One vector is turned by the same rotation once a step. Each row is the vector after some number of steps, and that number follows the row.
The counts run from 0 to 171.
[19, 8, -8, 12, -14, -2, -5, -2, -20, -10, 5, 39, 22, 0, 2, 0, 6, 14, -6, -7, -8, -2, -9, -5, 1, 8, -6, 19, -26, 5, -2, -23, 2, -33, 13, 0, -20, -6, 4, 18, 13, 0, -3, 21, -1, 6, 21, 0, 4, -8, -8, -33, 4, 9, -6, -1, -10, 10, -6, 1, -19, -6, 7, 4, 8, -18, -25, 4, -19, -4] | 128
[-1, 15, 12, 5, -26, -17, -3, 5, 9, -11, 3, -12, -11, -25, 11, 2, 7, 36, -12, -10, -6, -7, -13, -11, 25, 13, -18, 23, 4, 8, 15, 7, 7, -1, -15, -3, 6, 18, -2, 2, 16, -3, -9, 14, -10, 14, -3, 0, -1, -23, -17, -35, 6, 7, -1, -20, 9, 13, 2, -12, -3, -4, 11, -7, 9, -18, -2, 16, -2, 1] | 170
[6, 4, 12, 15, -6, -17, -28, 19, 15, -23, 0, -6, 17, 12, -7, -11, 10, 12, 11, 4, 20, -24, 2, 15, 3, -4, -10, 3, 12, -8, 5, -14, -14, -36, 21, 2, -7, -10, 10, 1, -3, -7, -9, -5, 0, 22, -5, 6, -25, -5, -13, -19, 23, -15, -13, 3, 2, -1, -16, 15, 14, 12, -6, -8, 5, 23, -4, 16, 5, -9] | 92
[-4, 16, 17, 11, -9, -5, 3, 16, 3, 7, -6, -1, 3, -15, 15, -7, 1, 20, -9, -4, 0, 12, -9, -21, 27, 6, 1, 10, -5, 8, 21, 9, -2, -14, 4, -12, 19, 15, -11, 7, 18, -6, -17, 8, -16, 2, -21, 1, 4, 2, -35, -14, -3, 1, 21, -10, 14, 6, -11, -7, -4, 8, -4, -26, 19, -21, -21, 16, -2, 18] | 40
[10, 8, 8, 6, -17, -14, 2, 2, -4, -19, -5, 11, 4, -17, 6, -13, 8, 32, -18, -15, -3, -5, -19, -4, 16, 10, -7, 32, -11, 18, 17, -6, -1, 3, -8, -4, -7, 14, -5, 8, 16, -2, -10, 18, -6, 4, 10, 0, 9, -14, -5, -40, -8, 7, 4, -13, -2, 12, -4, -7, -2, -16, 3, -16, 22, -16, -13, 26, 0, 3] | 157
[21, 11, 8, 0, -1, -29, -17, 25, -8, -11, -1, -3, 18, 6, -2, -15, 16, 6, 7, 29, 4, -3, -8, 0, 6, -1, -2, 19, -21, 10, 7, -10, -21, -25, 27, 1, -5, 7, -3, 14, 23, -1, -12, -3, -13, 10, -4, 12, -5, 21, -12, -13, -2, -5, 3, -3, 11, -11, -29, -11, -14, -2, -4, -23, 16, -3, -6, -2, -20, 3] | 8
[21, 15, -14, 12, -15, -18, -11, 3, -8, -4, 8, 34, 17, 4, -1, -2, 2, 18, -3, -4, -9, -13, -4, 0, -5, 5, -2, 15, -22, 17, -4, -24, -1, -28, 8, 5, -24, -7, 4, 22, 14, 4, -7, 12, -10, 6, 27, -1, 3, -6, -8, -29, -9, 8, -17, -1, -9, 1, -8, 5, -18, -14, -2, 1, 8, -19, -18, -4, -25, -7] | 130
[12, 29, 0, 16, -18, -30, -5, 11, 10, 12, 6, 11, 12, 2, 1, -13, -5, 24, -6, -3, -10, -2, 3, -7, 15, -1, 7, 8, -9, 24, 20, -1, -4, -8, -4, -1, -8, 3, -1, 30, 3, 1, -22, -5, -22, 5, 11, 3, 15, -5, -12, -3, -35, 4, -4, -11, -4, 1, -14, -3, -6, -16, -18, -16, 27, -21, -15, 7, -14, -1] | 34
[-5, 18, 15, 14, -14, -11, -14, 7, 29, 12, 16, -6, -6, 9, 6, -2, -7, 17, -2, -21, 9, -8, 7, -10, 15, -7, 1, -18, 23, 0, 19, 9, 9, -24, 3, 5, 25, -10, 3, 8, -8, -6, -23, 6, -16, 18, -12, -4, -4, -19, -29, -5, -1, -1, 8, -5, 11, 17, 4, 17, 1, 23, -6, -12, 10, 0, -8, 24, 1, 5] | 67
[7, 3, 17, 9, -5, -8, -18, 6, 24, -4, 15, 10, 8, 23, -8, -8, -2, 12, -1, -11, 23, -14, 0, -2, 4, -6, 0, -16, 19, -8, 16, -2, 5, -34, 19, 5, 19, -12, 7, 4, -15, -11, -19, 7, -3, 21, -3, -3, -6, -12, -19, -7, 12, -7, 10, 2, 8, 17, 6, 18, -4, 28, 0, -9, 6, 16, -12, 35, 6, 1] | 81
[8, 6, 8, 10, -12, -2, -19, -3, 5, -4, 18, 18, 15, 18, -2, 8, 6, 9, 7, -6, 11, -8, 3, -6, 2, -6, -9, -12, 2, -17, 1, -11, 8, -51, 26, 10, 5, -18, 12, 9, -11, -6, -5, 15, -1, 23, 1, -3, -8, -15, -18, -19, 27, 2, 0, 1, 0, 17, 2, 13, -7, 27, 13, 12, -5, 2, -13, 12, -10, -1] | 97
[-1, 11, 9, 12, -16, -3, 6, 9, 1, -8, -10, 10, 11, -26, 6, -4, 1, 31, -15, -15, -5, 8, -15, -16, 32, 15, -7, 21, -9, 6, 24, 3, 3, -8, -5, -10, 2, 23, -3, 10, 10, -10, -12, 9, 0, 3, -10, -1, 9, -14, -22, -25, 2, 0, 10, -13, 4, 14, -3, -9, 4, 1, 2, -12, 22, -23, -26, 28, 5, 9] | 43
[2, 18, 12, 11, -7, -4, -9, 19, -16, 5, 3, 2, 6, -1, 23, -3, 13, 5, 2, 1, -6, 0, -3, -11, 7, -1, 1, 21, -17, 10, 2, -8, -7, -28, 19, -7, 7, -6, -11, 3, 33, 10, -9, 22, -22, 3, -15, 4, -7, 11, -32, -27, -3, 8, 9, 1, 10, -2, -25, 2, -13, 1, -1, -16, 9, -15, -17, -10, -22, 16] | 137
[5, -1, 15, 16, -5, -12, -25, 17, 9, -21, 4, 0, 21, 15, -4, -10, 12, 5, 12, 2, 21, -22, 6, 13, 0, -8, -8, -2, 10, -10, 6, -12, -12, -38, 26, 1, -5, -15, 7, 4, -4, -6, -10, 0, -1, 21, -6, 2, -24, -4, -17, -18, 24, -15, -8, 4, 1, 4, -15, 18, 11, 17, -4, -7, 5, 21, -6, 16, -1, -5] | 93
[6, 1, 12, 12, -9, -3, -21, 1, 5, -9, 16, 16, 19, 20, -3, 2, 7, 5, 10, -7, 13, -10, 7, -2, 1, -8, -7, -9, 5, -21, 3, -9, 5, -48, 29, 9, 3, -19, 10, 7, -9, -7, -7, 14, 1, 22, -2, -1, -11, -12, -19, -17, 28, 1, 2, 3, 2, 17, -4, 17, -4, 27, 5, 5, -1, 10, -13, 14, -7, 2] | 96
[18, 7, 9, 17, -10, -31, -11, 4, 7, -14, 5, 6, 6, 0, 0, -26, 0, 28, -13, -14, 0, -13, -6, 6, 8, 1, 3, 26, -3, 27, 22, -4, -1, 6, -6, -4, -14, 1, -10, 18, 10, 2, -21, 10, -15, 10, 12, -3, 9, -17, -7, -25, -20, 6, -4, -8, 0, 11, -7, 5, -4, -21, -7, -28, 28, -6, -8, 22, 1, -4] | 160
[8, 21, 12, 17, -6, -27, -12, 22, -2, 8, 3, -9, 11, -3, 8, -12, 6, 7, 7, 13, -8, 1, 5, -4, 15, 1, -2, 14, -16, 12, 9, 1, -13, -19, 13, -10, -3, 3, -11, 15, 25, 4, -15, 2, -22, 7, -15, 5, -3, 10, -29, -7, -7, 1, 3, -9, 14, -7, -29, -8, -10, -4, -9, -26, 19, -17, -16, -12, -25, 9] | 23
[21, 1, 9, 11, -14, -11, -5, -1, -22, -9, 5, 30, 27, -1, -2, -3, 7, 10, -1, 4, -10, 13, -2, -9, 15, 3, -8, 17, -28, -8, 10, -5, 2, -31, 19, 0, -12, 5, -4, 22, 12, -7, -6, 23, 1, 9, 3, 1, 14, -10, -16, -23, 13, 16, 9, -7, 3, 18, -10, -15, -19, 3, 11, -7, 18, -20, -25, 4, -17, 11] | 14
[-2, 13, 17, 24, -15, -20, -22, 7, 31, 5, 16, -4, 2, 11, 3, -12, -6, 19, 1, -21, 9, -15, 11, 0, 9, -9, 4, -10, 23, 5, 21, 5, 5, -15, 1, 0, 9, -14, 2, 11, -10, 0, -24, 0, -17, 17, -8, -5, -2, -24, -24, -2, -6, -5, 0, -3, 5, 15, -1, 21, 10, 12, -14, -16, 18, 5, -7, 24, 3, 1] | 65
[19, 21, -12, 13, -13, -21, -12, 6, -7, -1, 9, 24, 14, 4, -1, -6, 0, 18, 0, 1, -9, -15, -3, 1, -7, 2, -1, 12, -18, 24, -3, -22, -4, -25, 10, 4, -20, -11, 6, 20, 15, 8, -10, 8, -15, 6, 26, -1, 0, -3, -10, -23, -17, 5, -15, 1, -4, -4, -11, 5, -21, -15, -4, -3, 6, -19, -16, -9, -28, -10] | 131
[5, 22, -8, 5, -14, -16, -18, 24, 14, -13, 1, -1, 13, 7, 0, 3, 18, 17, 13, 20, 8, -26, -9, -5, 2, 0, -12, -1, 0, 4, -3, -21, -16, -42, 18, 12, 0, -6, 19, 6, 3, 0, -8, -13, -12, 17, 13, 15, -23, 12, -3, -20, 4, -12, -16, 0, -3, -16, -24, 9, 0, 7, -7, 6, -8, 3, 3, 4, -16, -13] | 104
[13, 16, -4, 13, -21, -16, -2, 1, -8, -11, 3, 25, 16, -5, 11, -9, 10, 26, -8, -12, -10, -4, -8, -8, 4, 0, -1, 25, -20, 20, 13, -18, -3, -8, -1, 2, -12, -6, 1, 22, 13, 7, -12, 17, -16, 4, 23, 1, 13, -8, 1, -33, -21, 15, -7, -10, -11, 7, -17, 6, -2, -19, -12, -6, 21, -17, -13, 13, -13, 2] | 144
[-1, 10, 11, 6, -27, -21, -6, 3, 12, -17, 1, -14, -6, -24, 6, -6, 11, 38, -8, -9, -6, -11, -14, -6, 25, 10, -18, 26, 3, 7, 17, 3, 1, 2, -18, -3, 0, 17, -2, 4, 10, -5, -9, 10, -8, 15, 0, 2, -3, -26, -11, -33, 7, 5, -9, -21, 7, 8, -4, -8, 2, -8, 7, -8, 14, -16, 0, 21, -1, -1] | 171
[15, 11, 20, 15, -3, -34, -17, 5, 15, 4, 19, -2, -6, 10, -1, -23, -8, 18, -8, -14, 5, -10, 4, 5, 4, -9, 6, 13, 2, 21, 21, 3, 6, -3, 2, -5, 4, -6, -18, 12, 12, 5, -25, 17, -23, 12, -5, -7, 8, -14, -23, -11, -15, 6, 4, -3, 13, 15, -1, 5, -15, -7, -5, -35, 25, -4, -10, 11, -7, 6] | 163
[4, 14, -7, 0, -16, -12, -16, 17, 22, -20, -1, -6, 4, -3, -13, 6, 7, 30, 2, 7, 13, -29, -14, -1, 10, 14, -21, -3, 15, 3, 0, -16, -9, -35, 5, 10, 1, 10, 20, 1, -4, -10, -10, -15, 1, 20, 12, 11, -23, -7, -9, -24, 18, -18, -15, -4, 5, -5, 4, 0, 1, 11, 10, 9, -7, -2, -5, 20, -1, -20] | 88
[6, 26, -13, -1, -21, -13, -16, 13, 15, -8, 7, 4, 10, 4, -4, 11, 14, 22, 8, 15, 4, -24, -8, -11, 1, 3, -16, -8, 2, 4, -6, -20, -7, -45, 11, 16, 0, -4, 23, 9, 0, -5, -8, -8, -6, 20, 22, 11, -16, 0, 0, -23, 4, -5, -14, -5, -4, -11, -10, 4, -8, 9, 3, 18, -14, -7, -3, 4, -19, -17] | 102
[15, 4, -1, 12, -13, 3, -5, -1, -24, -13, 2, 38, 23, -3, 5, 1, 9, 11, -4, -5, -5, -1, -9, -6, 4, 8, -5, 19, -26, 0, -1, -22, 0, -36, 18, 0, -16, -5, 0, 12, 15, -1, 0, 23, 4, 4, 13, -2, 2, -5, -15, -36, 13, 11, -4, -1, -7, 11, -7, 1, -16, 0, 10, 0, 6, -18, -24, 8, -17, 2] | 127
[6, 10, 11, 3, -16, -3, 7, 7, -7, -14, -4, 9, -2, -21, 15, -5, 11, 28, -19, -10, -1, 3, -22, -16, 19, 12, -7, 29, -13, 12, 14, -2, 2, -7, -3, -5, 7, 18, -6, 6, 23, -1, -12, 23, -8, 2, 1, 1, 5, -8, -17, -41, 0, 11, 13, -12, 8, 10, -3, -10, -10, -6, 11, -17, 16, -20, -14, 24, -2, 12] | 155
[2, 10, 14, 17, -20, -2, 3, 4, -13, -3, -5, 15, 24, -16, 17, -1, 10, 16, -4, -7, -15, 18, -2, -17, 27, 3, -6, 22, -21, -6, 15, 3, 2, -17, 7, -9, -4, 6, -6, 20, 14, -4, -7, 17, -5, 3, -7, 2, 13, -9, -22, -23, 2, 15, 7, -17, -1, 15, -19, -10, 0, 1, 0, -7, 23, -25, -21, 8, -9, 15] | 28
[9, 15, -7, 2, -20, -3, -14, -2, 7, -4, 18, 19, 12, 11, -3, 17, 6, 17, 8, -1, 5, -13, -3, -11, 2, 0, -16, -15, 1, -11, -4, -12, 7, -51, 18, 16, 6, -12, 20, 10, -10, -8, -4, 8, 1, 21, 17, 2, -8, -14, -10, -20, 18, 2, -6, -3, 0, 11, 4, 7, -14, 22, 13, 20, -13, -8, -11, 7, -13, -9] | 99
[9, 11, 0, 7, -18, -2, -15, -2, 7, -5, 17, 18, 14, 13, -2, 15, 7, 12, 7, -5, 8, -12, 1, -12, 2, -2, -13, -13, 1, -17, -5, -11, 10, -53, 21, 15, 7, -14, 14, 9, -10, -6, -7, 13, -1, 22, 8, 1, -6, -18, -15, -22, 21, 4, -3, -2, 2, 14, 3, 12, -13, 26, 11, 17, -9, -4, -12, 10, -12, -4] | 98
[1, 10, 15, 16, -16, -5, -4, 6, -17, 1, -5, 10, 19, -15, 18, 1, 10, 15, 0, -3, -14, 18, 1, -16, 26, 2, -6, 23, -21, -4, 14, 3, 0, -22, 11, -10, -2, 7, -8, 14, 19, -4, -8, 18, -9, 5, -16, 0, 12, -7, -28, -23, 5, 15, 12, -14, 4, 14, -23, -9, -1, 4, -1, -13, 22, -22, -20, 5, -13, 19] | 27
[23, 12, -2, -7, -19, -17, -5, -1, -11, -7, 16, 27, 19, 11, -3, 2, 13, 13, 0, 12, 0, 5, -7, -17, 5, -5, -9, 3, -25, -5, 4, -11, 4, -34, 23, 20, 3, 0, 11, 22, 1, -5, -6, 16, -3, 17, 18, 8, 15, -4, 2, -22, 2, 17, 10, -7, 1, 11, -7, -11, -26, 12, 11, 7, 5, -15, -12, 10, -24, 3] | 1
[20, 21, -4, 13, -14, -36, -13, 18, 2, 8, 9, 4, 13, -1, -5, -10, -2, 17, 3, 15, -14, -6, 2, -1, 6, 6, -3, 11, -18, 22, 6, -4, -6, -18, 6, -2, -17, 4, -1, 27, 17, 3, -15, -4, -19, 10, 11, 5, 4, 2, -17, -7, -18, 3, -10, -10, 6, -8, -18, -10, -20, -13, -4, -14, 17, -25, -12, -13, -29, -7] | 20
[2, 13, 12, 0, -12, -2, 5, 9, -7, -6, -3, 6, -7, -16, 17, -1, 9, 25, -16, -10, -3, 7, -20, -19, 18, 9, -5, 24, -11, 11, 14, -2, 1, -10, 1, -4, 16, 14, -11, 0, 27, -1, -15, 24, -15, 2, -6, 2, 6, -1, -23, -36, -4, 11, 17, -10, 12, 11, -6, -10, -14, -3, 9, -20, 15, -22, -17, 19, -5, 16] | 154
